128 stands for zero in the data rows.
Here is a table of points, one per row:
[ 78 115 122  65 124 123  78 125 123 135 173 142 108  96 109 166]
[ 85 120 135 122 169 114  71 145 111 135 174 104 114 113 129 180]
[ 96 126 116 103 154 109  90 126 151 141 151 109 130  95 135 192]
[146 115 135  98 109 221 134 129 160 137 210 132 133 102 112 111]
[127 138 142 135 141 119 120  90 105 126  99 144  91 172 178  72]
[118  96 125  58 112 122 128 114 118 116 152 129  85 141 100 110]
[142 141 124 121 123 137 134 130 137 118 142 130 120  77 114 103]
[ 95 153  79  95 160 125  49 127 110 158 156 137  96  79 101 193]
[187 130 136 130 122  99 145 130 109 121 131 142 137 131 124  94]
[ 89 120  91 144  71 151 142 134 135 114 148 128 130 100  97  89]
[159 142 138 125 139  89 148 132 123 118 100  67 125 135 125 110]
[ 73 113 143 174 100 102 189 130 129 115 130 108 142 157 148  47]
[144  91 171  73 128 139 157 139 130 140 124 131 118 127 120 142]
[145 108 176  96 150 106 154 136 124  97 119 142 142 137 108 189]
[ 30  97 127  73 146  90  80 126 132 135 163  98 140 118 120  81]
[156 132 163 119 127 133 159 146 126 130  99 133 139 140 126 122]
[139 108 114 150 161 124 145 133 113 132 105 128 135 171 139  76]
[109  66 116  99 120 134 115 135 145 117 152 120 130  96 102 140]
[173 145 119 165 129  70 117 125 127 127  87 173 117 203 136 108]
[135 130 149 145 110 113 104 138 175 161 100 129 141 150 135 116]
[148 149 137 138 125 120 146 128  95 116 116 165 117 135 116 120]
[160 193  95 144 137 119 164 123 109  90 103 139 104 127 122 100]
[139 128 103 142 144 126 124 132  96 113 112 143 126 145 161 116]
[137 153  91 143 117 156 159 135 149 129 144 135 125  86 104 126]
[160 117 126 162 126 134 149 118  98 113 102 107 131 153  78 119]
[ 57 150 116 114 135 113  82 166 135 175 147 118 113  77 115 214]
[145 120 163 109 118 141 160 112 138 139 146 152 129 111  79 120]
[133 114 168 134  84 137 147 116 124  97 112 144 132 149 132 105]
[145 144 126 165 133 134 149 103 147 146 119 142 161 136 126 106]
[139 147 135 170 159 124 141 128 120 128 118 154 131 160 153 126]
[108 124 163  37 163 122 109 169 126 134 145 103 123 128 106 130]
[152 111 170  84 132 176 154 149 113 136  57 143 121 176 142 141]
[125 177  83 134 108 181 125 123 133 120 137 120 106 100 103 106]
[128 103 129 100 114 120 126 132 147 132 148 124 153  98 109 143]
[ 91  99 112 127 139 117  76 123 119 109 160 115 122 133 134  61]
[150  94 154 142 137 114 120 149 149 125 123 130 186 158 148 142]
[151 127 126 103 136 158 128 177 129 173 124 138 137  97 137 196]
[103 160 177  77 173  89 121 144 101 153  96 127  95 143 100 196]
[ 76 102 116 107 153 120  74 109 118 142 161  97 125 107 136 194]
[166 152 132 163 130 129 157 119  97 139  96 151 140 111 133  99]
[137 144 149 144 106 128 143 129 128 108 108 141 143 148 163 104]
[143 143 121 191 153 113 163 113  92 154 119 145 122 164  99 144]
[134  99 132 209 119 116 157 119 184 110 104 137 152 138 141  94]
[145 128 142 179 111 145 145  92 130 117 188 126 100 117 110 106]
[ 72 110 102 111 113 128 105 112 134 137 180 109 127  72 122 142]
[181 140  97 140 116 183 151 141 129 119 130 118 136 119 134 175]
[170 148 120 129 117 138 139 135 105 128  96 129 126 129 128 109]
[141 141 118 135 121 106 121 122 124 109  83 127 143 181 159 106]
[155 133 129 155 118 130 144 132 112  84 119 139 143 176 135 102]
[ 89 105 137 103 127 129  62 122 130  84 153 106 129  91 124 191]
[134 128  88 169 135 127 153 119 125 112  86 126 143 146 161  96]
[ 97 138 142  73 128 160 102 128 143 152 141 115  73  74 119 145]
[141  96 159  85 139 122 147 122 128 137 142 118 136 138 134 126]
[115 133  95 190 104 132 139 124 165 138 116 120 147 157 147 106]
[139 119 148 125 114 120 151 141 123 150 112 132 152 128 120 134]
[104 100 128 102 122 137 155 141 131 131 102 134 136 127  96 110]
[146 114 141 129 129  98 139 112 136 125 146 119 155 149 144  79]
[129 157  78 124 138 172 112 125 124 123 158 124 116  94 113 134]
[137 133 126 155 127 127 137 113 101 122  92 163 133 189 121 125]
[176 151 149 139 141 105 158 129  90 116  85 157 116 180 168  86]
[  0 152 135 141 128 110  64 157 153 170 139  90  84  85 142 185]
There is one direction along which these points spread out most. How far along it is each point below, from 0 to 99? 50 is the average, and the first point above lies past it.
[ 84 101 111 111 119 159  91 123 144 110 204 113 146  73 147 153] 75
[138 138 117 162 127 109 136 149 115 121  96 142 143 149 136 125] 38
[148 139 129 147 142  79 151 127  81 124 109 176 140 151 126 144] 38
[161 130 130  86 126 137 181 126 125 128 111 132 136 147 141  67] 34
[103 112 159  68 135 138 104 146 147 175 143 120 106  88 112 164] 74
[156 125 171 178 119 129 148 104 139 138 112 119 172 145 136 114] 34
[125  80 133 129 130 120  87 150 132 114 183 133 173 112 134 202] 67
[142 165  93 153 144 130 112 115 114 121 137  86 146 150 158  53] 38
[146  86 140 111 106 131 122 117 155 114 135 117 129 113 112 163] 57
[103 106 123 140 133 122 109 124 139 125 165 126 177 113 131 159] 60
[115 136 127  67 133 142 118 119 152 131 159 117  99  88 105 153] 70
[152 165 128 197 123 147 139 112 120 119 131 109 143 153 142 130] 36
[121 143 128 187  19 119 133 123  94 110 114 143 132 146 150 127] 37
[ 56 172 134 102 140 120  59 146 173 194 160  94  87  81 139 180] 85
[147 151  74 181 144 130 122 157 105 149 134 122 105 115 127 154] 51
[ 89 214 102 141 175 177  57 166 159 186 130 102  44 103 138 182] 76
[189 135  82 138 149 102 148 114  97 159 113 148 135 148 123 124] 37
[141  99 170 134 120 107 151 130 120 122 128 129 150 145 128  94] 39
[152 115 133 117 134 136 144 101 118 119 140 140 112 106 110 130] 50
[ 64  77 148  32 139 100 132 135 150 117 153 122 139 132 112 122] 68
[125 108 133 130 106 136 163 115 145  96 158 118 118 114 140 118] 49
[162 103 140 116 134 107 134 121 115 110  33 133 119 131 127 113] 36
[157 138 112 144 117 146 132 121 160 111  75 159 143 162 165 134] 35
[151 174  84 166  98 155 140  92 147 101  96 132 107 129 170  88] 33
[158 134 127 157 130 153 138 103 149 108 107 131 145 143 122 115] 37
